[138 144 137 131 126 107 139] value 139

[[150 119 134 120]
 [123 120 124 142]
 [139 121 123 127]] value 127

[112 102 130 115 129] value 129

[147 126 151 122 132] value 132

[113 105 123 129 139 102] value 102

[121 107 112 119] value 119

[154 124 104 133 136] value 136

[151 115 103 115 127] value 127

[126 128 107 137 125 133] value 133

[120 108 105 119 134 111] value 111
---
Q:
154  109  113  137  125  126  108
121  143  135  109  144  144  153
A: 121

Q:
118  150  143  136  129  130
120  128  132  126  137  135
A: 120

Q:
139  130  154  146  114
130  131  116  122  127
A: 130

Q:
126  127  114  138   99  122  133
125  138  105  136  147  151  128
A: 125

Q:
128  116  110  109  125  108  124
123  121  122  106  138  102  148
A: 123

Q:
118  126  113  102  109  116
128  152  105  154  154  141
A: 128
---
[[115 121 123 120 133 127 107]
 [115 120 123 122 136 129 111]
 [115 126 139 122 124 134 128]] gives 123

[[106 127 136 130 143]
 [120 113 138 109 113]] gives 138

[[105 124 117 136 132 118 110]
 [151 120 126 124 147 144 140]
 [134 109 142 120 126 121 111]] gives 126

[[128 129 132 124 133 130]
 [128 133 144 111 152 138]
 [128 134 146 109 156 140]] gives 144

[[123 127 139 129 132 126 130]
 [115 123 151 148 152 126 130]] gives 151

[[138 132 118 150 140 129 145]
 [114 131 114 128 119 144 121]] gives 114

[[129 128 129 140  98 112 132]
 [121 119 138 118 129 125 125]
 [115 133 124 128 153 156 133]] gives 138
---
[[115 145 145 115]
 [115 132 139 145]
 [119 114 153 154]] Answer: 154, 153

[[121 103 129 130]
 [127 143 129 113]] Answer: 143, 130

[[148 104 143 130 133 110]
 [146 116 124 110 145 131]
 [108 145 119 117 140 144]] Answer: 148, 146

[[115 116 132 111 136 143 142]
 [140 137 135 128 132 139 135]
 [130 130 102 118 115 132 126]] Answer: 143, 142

[149 135 129 134] Answer: 149, 135

[[130 130 137 137 115 131]
 [146 126 154 121 107 120]] Answer: 154, 146

[144 121 124 155 145 109] Answer: 155, 145
---
[[110, 153, 122, 132, 147, 114, 126], [129, 121, 137, 147, 127, 134, 103]] → 122
[[151, 138, 130, 130, 122, 135, 103], [121, 132, 157, 143, 138, 143, 135]] → 130
[[123, 134, 124, 152, 130, 138], [131, 138, 135, 138, 138, 142]] → 124
[[139, 124, 107, 104, 107, 129], [148, 113, 127, 128, 135, 153]] → 107
[[120, 145, 118, 104], [111, 150, 119, 133]] → 118
[[140, 125, 128, 123, 139, 144, 138], [126, 141, 154, 131, 112, 119, 129]] → 128
---
123  120  123  145  123  116  156 → 145

121  122  138  102  133  139  127 → 138

156  125  112  134  133  129  149 → 149

122  120  106  116  120  112
 99  135  124  112  111  126
131  146  122  123  119  108
→ 135

124  138  137  107
127  126  139  116
129  128  126  129
→ 138

158  111  125  137  119 → 137

108  135  143  146  157 → 146

108  123  152   99 → 123
---
[151 126 122 129] out 151, 129

[117 133 135 104 115] out 135, 133

[129 130 128 140 102] out 140, 130

[140 149 123 121 120 139] out 149, 140

[[124 120 152 144 150 107]
 [138 119 125 123 147 120]
 [108 136 125 149 148 100]] out 152, 150

[138 121 131 105 126] out 138, 131
---
[[137 106 118 129]
 [144 137 131 132]]	144

[[102 153 154 103  99 127]
 [137 119 120 138 143 128]]	99

[[122 140 112 115 154]
 [129 144 155 142 139]
 [140 126 110 157 129]]	154

[[137 138 102 116]
 [137 118 129 114]
 [128 129 127 126]]	137

[[144 136 133 144 137 132]
 [103 120 124 108 114 124]
 [114 123 134 119 129 114]]	137

[119 131 155 129 151 158]	151

[[125 123 116 124]
 [138 144 150 135]]	138

[153 129 138 135 126]	126

[[138 156 113 102 127]
 [134 122 140 145 144]]	127
---
[[131 105 140 123 132 119 105 115]
 [122 147 107 135 128 132 146 131]
 [128 115 125 126 128 124 115 121]
 [124 121 131 130 134 127 121 127]
 [130 134 120 138 141 104 134 101]
 [129 123 127 115 113 139 122 130]
 [120 129 126 131 137 116 129 108]
 [130 117 132 120 119 141 117 140]
 [126 123 126 132 131 135 123 139]
 [125 139 127 128 131 120 138 112]] >> 125

[[128 119 128 119 131 118 127 128 118 126 126]
 [141 109 138 109 145 108 140 140 107 117 126]
 [138 153 140 153 140 154 137 137 155 140 129]
 [142 131 156 131 147 132 141 141 131 136 128]
 [125 127 154 127 126 129 126 124 127 156 126]
 [113 116 127 116 116 114 113 113 114 136 125]
 [130 116 138 116 134 115 130 130 115 134 126]
 [137 119 124 119 136 119 137 137 118 109 125]
 [110 126 120 126 106 126 112 110 126 134 123]
 [114 127 116 126 112 125 114 114 126 136 124]
 [138 119 127 118 135 118 139 138 118 121 125]
 [145 129 120 128 141 128 146 145 128 110 125]] >> 145

[[137 118 146 132 117 142 144 113 127 140 144]
 [127 145 121 127 136 120 114 111 113 125 136]
 [137 118 148 127 124 126 148 111 136 136 138]
 [121 124 117 120 104 130 141 132 133 117 118]
 [134 125 136 140 139 146 116 136 120 142 139]
 [129 126 129 124 101 139 144 111 122 127 137]] >> 129

[[121 111 133 136 120 128 150 119 130 125 141 141 147]
 [130 145 126 124 125 143 139 140 135 115 143 118 128]
 [131 130 121 138 130 123 136 134 125 127 129 127 139]
 [116 130 120 121 123 135 117 132 122 130 136 124 123]
 [123 126 126 137 125 129 143 132 124 126 127 128 140]
 [129 137 133 134 118 124 130 128 118 147 127 113 118]
 [109 117 140 132 114 142 152 126 120 124 122 130 139]
 [128 134 122 123 130 131 125 122 137 116 134 131 134]] >> 128

[[142 128 142 141 144 135 144 143]
 [130 128 125 131 129 121 129 130]
 [132 128 134 131 132 136 132 132]
 [125 128 125 125 124 127 124 124]
 [128 128 134 126 129 140 128 128]
 [131 128 129 131 130 128 130 131]
 [132 128 126 132 130 123 130 131]
 [128 128 137 125 130 145 129 128]
 [146 128 127 149 142 106 145 146]
 [133 128 124 135 130 117 131 132]
 [131 128 147 126 137 156 134 133]
 [133 128 128 133 131 125 131 132]] >> 133

[[131 156 122 130 129 148 125 127 149 114 122 134 121]
 [120 132 129 141 130 149 127 112 137 120 129 128 114]
 [139 142 117 130 123 136 133 135 131 126 130 116 124]
 [138 150 124 123 127 132 128 135 145 122 123 130 131]
 [115 115 131 136 132 136 125 117 124 126 130 132 119]
 [128 130 132 113 132 116 123 130 127 128 121 142 130]
 [120 138 128 140 131 154 125 110 141 116 127 132 110]
 [120 127 135 120 135 121 119 131 135 124 120 149 128]
 [137 148 122 132 125 138 130 130 140 122 126 125 125]
 [137 141 127 118 128 120 127 143 133 127 122 134 141]
 [116 115 136 128 134 124 122 129 128 128 126 141 122]
 [129 153 123 135 129 151 126 123 146 114 123 132 115]] >> 129
